(in the rows, 128 means zero)
D: rows in a few groups, each row roughly a mix of its group's directions:
D (149 x 15):
[[137 118 138 139 179 129 114  98 148 173 164 137 130 120 149]
 [142  90 126 160 127 113  95 125 146 153 111 162 167 118 150]
 [132  96 121  96 152 143  91 152 150 100 128 103 118 161 104]
 [117 156 131 121 108 135 158 154 102 173 109 109 160 100 115]
 [137 172 170 112 121 129 124  99 116 101 127 173 110 120 142]
 [ 93 120 152 151 133 123 119 101 161 134 113 116 134 188 133]
 [146 111 128 114 116 116  90 147 127 142 145 177 174 111 145]
 [105 164  88 124 158  80 123 147 143 148 142 116 120 113 141]
 [144 133 152 134 132 134 164 119 109  63 120 102 135 111 149]
 [131 145 149 119 165 128 139 114  95 134 147 121 123  85 177]
 [112 164 129 141 140 139 123 123  99 184 140 163 147 153 139]
 [106 138 147 110 135 157 109  97 161 116 115 115 153 144  78]
 [115  97  74 122 148 120 126 100 117 120 160 149 119 158 147]
 [114 164 128 107  95 156 138 109 138  89 118 164 118 132 160]
 [107 100 107 151 128 125 146 166 104 137 153  76 115 132 112]
 [126  91 124 118 121 122 110 118 142  99  89 127 118  79  91]
 [ 87 151 114 127 119 141 173 120 116 144  92 135  97 127 159]
 [135 110 145 120 190  93 138 138 137 124 105 105 119 162 132]
 [139 141 149 130 172 103  96  91 155 120 119 108 111 162 128]
 [141  86 115 102  96  98 106 131 147 111 171 113 141 146 133]
 [158  95 113  99 105 126 146  97 132 135  98 101 151  93 137]
 [115 150 141  94 135 137 158 161 104 118 130 150 182 117 138]
 [126  98 137 149 113 113 140 103 155 104 102 140 133 177  93]
 [130  88 117 145 104 153 146  71 122 129 129 119  93 111 137]
 [120 113 167 142 139 181 154 101 124 132 101 142 102 107 121]
 [119  97 132  76 139 144 133 137 152 167 147 122 165 130 144]
 [145 130 120 156 107  90  87 113 126 143 162 148 151 162 119]
 [ 94 101 157 128 114 121 109 103 125  93 124 111 171 111 101]
 [148 137 119 121 148 152 134 111 141 155 170 148 162 165 159]
 [118  83 107 131 126  86 132 139 163 106 151 115 112 105 101]
 [ 89 111 112 123 109 157 122  98  84 133 146 163 113 108 119]
 [111 177 129  97 140 101 155 131 102 111 126  98 141 103 151]
 [135 172 138  93 117 133  97 115 105 123 128 180 106 129 121]
 [114 110 135 146 113 122 150  69 124  88 146 110  98 121 134]
 [149 106 158 162 156 120 143 104 139 173 117 150 102 139 146]
 [151 107 128 154 168 163 142  89 146 135 101 140 116 145 153]
 [123  96 114 133 146 139 142 163 152  88 180 137 118 130 141]
 [114 153 130 151  98 116 110 141 104 128 146 192 134 150 130]
 [136 171 167 131 144 115 161 121  96 150 147 106 103 110 141]
 [127 125 180 115 128 153 148  69 118 126 103 132 117 114 131]
 [114 139  94 115 103 104 136 130 100  99 146 158  99 170 118]
 [121 111 154 121 105 144 136 105 147 105 102 113 183 139  97]
 [128  88 110 123 147 109 110 133 105 119 117 153 119 106 187]
 [119 146 114 112 110 168 118 162  95  89 154 120 113 146 149]
 [161 118 145  84 133 144 112 117 146 117 139  73 116 133 152]
 [132 152 105 150 108 135 179 132 100 127 161  98 120  99 124]
 [169 133 138 162 152 141 132 143 140 164 166 107 111 105 146]
 [161 128 135  86 137 104 136 126 107 153 137 105 155 136 176]
 [145 117 124 100 152 147 150 152 154  69 109 108 133 116 139]
 [ 94 129 157 119 122 114 110 103 115  94 150  95 158 112  95]
 [152 116 135 168 104 161 158 124 153 144 124 155 124 159 100]
 [120 109 161 137 169 133  95 126 140 116 130 116 112 184 117]
 [117 113 130 152  96 129 154 137 125 178 118 159 165 102 134]
 [125 147 119  98 107 179 136 113 136 154 129 120 135  83  99]
 [143 129 143 144 113 124 167 130 114  98 167  88 123  88 119]
 [150 111 116 151 147 168 109 143 132 156 134 161  87 113 152]
 [136  92 117 122 169 115 154  92 157 148 135  93 110 140 134]
 [114 171 178 128  94 141 156 136 100 143 135 130 148 113 132]
 [133 186 118 123 126 101 169 122 113 146 144 109 149 124  99]
 [144 114 121 158  67 120 110  90 121 130 109 151 107 119 127]
 [100 165 109 101 169 109 118 126 158 119  87 115 116 133 125]
 [158 108 108 128 159 162  95 117 166 107 154 126 119 155 125]
 [143 121 137 106 174 150 149 132 150  87 119  87 109 144 122]
 [137 147 120 130 129 117 146 130 109 148 199 117 154 106 147]
 [128  96 139 116 152 115 171 137 105 142 133  96  87 103 147]
 [126 151 123 161 147 121 132 174 111  72 104 123 130 128 112]
 [115 117 153 138 132  80 111 134 138  87 109 101 111 160 103]
 [109 158  85 151 129 153 148 144 121 164  95 148 151 120 136]
 [118 144 132 142  77 114 107  94 118 114 126 171  99 137 149]
 [143  89 147 132 139 115  87 144 114 105 172 115 106 155 117]
 [105 140 131 119 125 141 116 170 117 150 151 113  74 157 105]
 [113  98  87 137 101 123 117  95 108  86 126 150  98 129 123]
 [141 120 120 135 134 104  87 131 159 145 115 147 186 151 115]
 [134 118 135  96 184 162 131 134 156 124  83 121 123 129 129]
 [152 140 115  89 128 103 141 123 135 117 152 162 149 150 176]
 [101 114 105 124 194 166 143 139 120 141 111 139 134 120 117]
 [159  82 120 137  97 146 130 134 132  76 131 122 158 143 131]
 [131 145 119 128 179 150 116 113 125  86 155 128  89 115 148]
 [161 123 137 111  75  96  98 129 138  85 120 138 127 131 133]
 [ 90 124 130  91 148 106 145  81  99 106 117 122 112 139 109]
 [166 134 136 114 103 115 155  89 125 127  97  93 124 154 155]
 [147 119 144 109 173 126 140 102 122  98 106 118 135 120 182]
 [149 115 132 144 114 137  85 108 145 166  91 129 127  89 107]
 [123 148 112 102 109 126 118 128 118 183 176 142 140 151 110]
 [110 144 115 142  93  87 124 166 122  87 138 133 149 106 109]
 [111  98 169 141  98  94 149 106 115 116  93 128 150 139 111]
 [165 145 167 116 135 128 123 160 158  99  87 109 122 145 127]
 [124 122 145 165 103  95 139 142 104  88 154  96 110 115 111]
 [138 118 148 119 118  96  87 143 135 115 165 117 162 143  89]
 [131  68 108 111 138 140 114 109 145 135 134 135  76 133 115]
 [116 117 133 156 105  87 116 146 114 162 176 112 137 106 112]
 [127 113 105 119 124 157 124 134 147 173 143 149 183 125 152]
 [ 78 131 122 137 130 118 157  95 139 107 116 154 173 113 120]
 [106 178 111 131 109 147 120 119 106 164 104 171 126 121 121]
 [168 121 120  94 148 157  85 147 149 113 131 103 134 134 154]
 [ 83 100 137  98 111 114 115 125 158 154  97 102 131 141 105]
 [130 109 112 123 140 102 114 108 134 175 180 148 149 148 138]
 [150 126  94 119 129 135 165 130 106 166 179 119 133 116 151]
 [159 170 112 102 136 115 142 156 132 141 148  79 143 125 147]
 [169  91 119 147 155 125  71 121 134 146 127 145 127 137 118]
 [114 123 146 142  93 149 160 110  96 134 115 186 118 128 128]
 [183 133 135 140 140 135 160 146 119 130 145 102 127 111 176]
 [170 153 136 146 104 139 120 154 134 147  70 115 120 146 130]
 [143 131 143 117  85  83 144 143 139 113  97  90 115 122 104]
 [ 99 123  80 124 114 117 112 141 134 148 166 151 170 109 129]
 [164 153 163 138 143 173 146 140 138 131 117 123 137 152 168]
 [163 134 120 119 120 129 163 145 107 116 171 117 144  76 132]
 [ 91 157 123 134 100 136 101 138  98 109 130 144  88 162 114]
 [146 130 131 174  95 128 113 137 145 173  99 130 130  96 108]
 [124 126 152 151  86 120 110 132 135  94 180 159 114 125 136]
 [149 135 118 168 149  91 151 123 142 134 181 121 106 146 130]
 [117 106 170 126 152 125  99  89 151 129 135  98 161 123 106]
 [ 89 149 122 157 102 135 153 130  88 156 152 160 140 118 125]
 [120 144 179 115 143 102 117 163 155 140 160 152 148 124 112]
 [114 117 100 142 176 130 104 118 139 139 177 139 113 159 142]
 [122  90 160 164 142 152 103 125 142 147 108 131 132  81 130]
 [108 149 121  97 132 186 155 125 111 151 144 112  96 119 121]
 [ 94 146 122 135 176 136  98 111 162 160 139 136 123 101 115]
 [146 101 112 109 150 162  92  95 141 110 130  89 121 107 144]
 [ 97 154  98 112 142 142 120 144 163 110  79 121 146 106 119]
 [153 138 144 116 184 148 103 116 145 125 148  90 122 110 149]
 [ 97 131 127 143 123 167 157  89 154 131 101 116 102 149 153]
 [140 124  86  87 119 138 115 135 104 105 133 160 109 165 150]
 [113 120 111 133 104 138  81 142 122  99 182 127  98 125 127]
 [ 99 133 108 122 126 100 113 126 114  91 187 133 113 156 133]
 [103 144 141 120  93 136 150 113  95 136 162  93  88 141 130]
 [152 125  94 114  91  92 108 115 124 119  94 111 162 104 125]
 [129 130 113 140 136 147  82 129 154 156 118 130 170 149  87]
 [113 161 134 163 173 121 132 119 144 143 164 119 100  97 122]
 [141 116 130  84 168 117 107 166 152 125 123 135 111 167 118]
 [139 160 118  98 150  91 146 136 121 120 114 167 140 154 166]
 [139 118 129 145 143 175 118 113 117  85 179 134 120 106 135]
 [ 96 137 109 158 108 135 148 115 161 115 133 152 146 143  77]
 [157 111 160 170 129 130 150 108 147  97 155  97 137 141 108]
 [142 130 143  98 118 157 109 111 124 146 117 178 126  80 142]
 [148 118 106  94 147  95 141 173 101 133 166 108 136 126 122]
 [178 117 112  89 129 142  99 151 148 134 132 102 133 147 159]
 [121  77 166 146 168 139 124 141 154 115 115 117 141 140 153]
 [108 173 142 153  81 137 122 113 100 114 144 136 107 116 100]
 [133 158 146  59 132 118 132 115 154 128 137 131 159 144 118]
 [141 147 135 103 154 136  98 110 139 101 161  93 108 160 103]
 [114 131 102 150  85 130 107 130 134 120 164 150 156 169 148]
 [ 92 113 168 155 137  79 132 103 127 113 110 110 132 111 110]
 [104 154 147 153 120 118 142 162 120 144 136 176 165 109 114]
 [127  99 107 128  91 135  91 104 127 167 114 132 101  98 107]
 [111 163 183 161 147 145 162 113 125 141 123 122 110 141 126]
 [120 138 156 114 149 114  92 135 118 101 137 153 107 186 132]
 [114 148 155 134 168 115 160  83 161 144 108 124 149 136 123]
 [103 103 101 127 115 120 110 127 127 123 125 103 129  66  91]]
one row of each group, then the others: which group is each in?
[120 136 109 125 142 148 129 126 169 161 118 117 187 152 114] -> M
[109 135 104 138 144 139 115 146 109 157 134 168  94  88 158] -> C
[100 148 140 113 145 112 145 177 118 149 100 131 114 145  85] -> S

[149  92 126 159 122 121 138 107 114 104 169 159 104 161 132] -> C
[134 121 137 142 160 113 141 129 155 167  85 135 160  99 104] -> S
[109  83 164 101 127 128 119 149 115 104 162 113  96 136 146] -> M
[112 110 111 164 160 100 112 113 174 160 148 145 128 136 114] -> C
[102 135 151 132 133 159 137 112 119 188 123 109 121 102  96] -> M
[151 125 140 141 134 121 132  71 133 159  86 132 106 159 133] -> S
[138 129 159 162 135 137 132 136 146 194 131 115 135  95 125] -> C
[135  98 136 163 126 115  83 140 116  96 154 113 104 156 108] -> M
[137 117  91 119 140  96 106 132 147 114 181 105 126 156 149] -> S
[ 84 139 109 141 136 122 123 110 104  93 169 159 106 112 119] -> C
[165 157 157  95 115 145 110 142 130 157 110  87 125 146 142] -> S
